 24   9  39
-31 -17   6
|
 24 -17

 -9   3  23 -16  35
 -3  -7 -21 -25  24
-19 -30  40 -45  -7
-22   1   8   7  42
|
-9 -7 40  7

-39 -29   7 -19
 10  41 -37 -21
 26  14  43   0
 19  10 -24 -14
|
-39  41  43 -14

-52   2 -26 -21  21
 28  -6  11  15 -11
|
-52  -6

  3 -42
  7  40
|
 3 40

-12  26
 39 -31
-29 -12
|
-12 -31
---
  0 -11   9  17  19   1  -6  11   6   1   5   0
 -6  -4 -41  -4  15   1   7  -6  -4  -2  -2  -1
 13 -50   1  10  -7   7  -6   0  -1  -5  13  -6
  9  -6  14  18  18  -2  -2  10   6   2  10   0
 -8   1  29  -1 -25  -2  26 -13   6  -5  -5   1
  2   7 -17  11  14  -3  22  21   7   5   9   4
|
  0  -6  13   9  -8   2
-11  -4 -50  -6   1   7
  9 -41   1  14  29 -17
 17  -4  10  18  -1  11
 19  15  -7  18 -25  14
  1   1   7  -2  -2  -3
 -6   7  -6  -2  26  22
 11  -6   0  10 -13  21
  6  -4  -1   6   6   7
  1  -2  -5   2  -5   5
  5  -2  13  10  -5   9
  0  -1  -6   0   1   4

-52  22 -33  32 -15  23 -14 -25
 29  -8  24 -15  25  -6  25 -21
 -8  13  34 -18 -28  11  -6  15
  6 -12  15  17   7   6  -3   6
 -1  28  21  -1  15  34  15 -29
  1  -2  -2   2   2   0  -1   0
  1   3   5  -3   9   2   2  -6
 10   0  -1  -6   7 -11 -20   1
 -5  12  -5  -2  -5   0  23   1
  2  -4  25  13  -2   2 -17 -15
-36  10   0 -12  12 -18   1  -5
|
-52  29  -8   6  -1   1   1  10  -5   2 -36
 22  -8  13 -12  28  -2   3   0  12  -4  10
-33  24  34  15  21  -2   5  -1  -5  25   0
 32 -15 -18  17  -1   2  -3  -6  -2  13 -12
-15  25 -28   7  15   2   9   7  -5  -2  12
 23  -6  11   6  34   0   2 -11   0   2 -18
-14  25  -6  -3  15  -1   2 -20  23 -17   1
-25 -21  15   6 -29   0  -6   1   1 -15  -5

  2  36  36  -3  27  46  23  -9
 31  19 -11 -34  14  -9  -6 -10
 22 -40 -41  14 -36  22 -36   8
-46  22  42  40  29 -17 -25  -7
-36   8 -50  -9 -15  32 -36  10
 26 -22   5  37 -51 -37  -5  31
-33  31  19 -52   3 -18   6  53
 35 -14 -18 -20 -47 -44 -24  -7
 11  27  51  -2  20 -29 -27 -26
 21 -20  13 -20  36  50   9 -16
|
  2  31  22 -46 -36  26 -33  35  11  21
 36  19 -40  22   8 -22  31 -14  27 -20
 36 -11 -41  42 -50   5  19 -18  51  13
 -3 -34  14  40  -9  37 -52 -20  -2 -20
 27  14 -36  29 -15 -51   3 -47  20  36
 46  -9  22 -17  32 -37 -18 -44 -29  50
 23  -6 -36 -25 -36  -5   6 -24 -27   9
 -9 -10   8  -7  10  31  53  -7 -26 -16

  4 -14  13  -5  34  12  -6  19  -2  14   8  24 -20 -10  -5
 -4   7 -20  -5 -29  -8   2 -28 -11 -11  -4 -21   3   3  -3
 13  41 -17   7   8  -2   9  48  33  13  20  49  18  37  12
-26 -40  -8  14  16  -1 -39  -9 -11   3 -22 -16 -24  -2  12
  0  -7  11   4  14  10  -4  13  -1   8  -2  12  -7  -5  -1
 -4  -7  -6  -9  -5 -12  -6  -7  -3 -10  -5  -9  -2  -6  -2
|
  4  -4  13 -26   0  -4
-14   7  41 -40  -7  -7
 13 -20 -17  -8  11  -6
 -5  -5   7  14   4  -9
 34 -29   8  16  14  -5
 12  -8  -2  -1  10 -12
 -6   2   9 -39  -4  -6
 19 -28  48  -9  13  -7
 -2 -11  33 -11  -1  -3
 14 -11  13   3   8 -10
  8  -4  20 -22  -2  -5
 24 -21  49 -16  12  -9
-20   3  18 -24  -7  -2
-10   3  37  -2  -5  -6
 -5  -3  12  12  -1  -2

-12   1 -22  18 -13  -6  29  15  13  -1  -3   1  19 -23   4
  4  -5  35 -34  20  12 -32 -15 -24   3   5   3 -13  30  -1
 43   0  19   7   3  -3  -3 -19  -3   8   3  -5 -18  -3 -16
-14 -14  18 -19  -2  18  35  -4  -9  17 -11   4  30  -8  13
-19   0 -22   6  -2   1  -7   2  11  -6  -6  -4  -1   5   7
|
-12   4  43 -14 -19
  1  -5   0 -14   0
-22  35  19  18 -22
 18 -34   7 -19   6
-13  20   3  -2  -2
 -6  12  -3  18   1
 29 -32  -3  35  -7
 15 -15 -19  -4   2
 13 -24  -3  -9  11
 -1   3   8  17  -6
 -3   5   3 -11  -6
  1   3  -5   4  -4
 19 -13 -18  30  -1
-23  30  -3  -8   5
  4  -1 -16  13   7

  9   2  -7   9  -9  -2
-40 -18   4 -29  28   9
 16   2   5  -5  -9  -9
|
  9 -40  16
  2 -18   2
 -7   4   5
  9 -29  -5
 -9  28  -9
 -2   9  -9

 45 -18
 11   9
 18  16
-25 -15
 32   9
  0 -23
 47 -17
 -7 -21
|
 45  11  18 -25  32   0  47  -7
-18   9  16 -15   9 -23 -17 -21
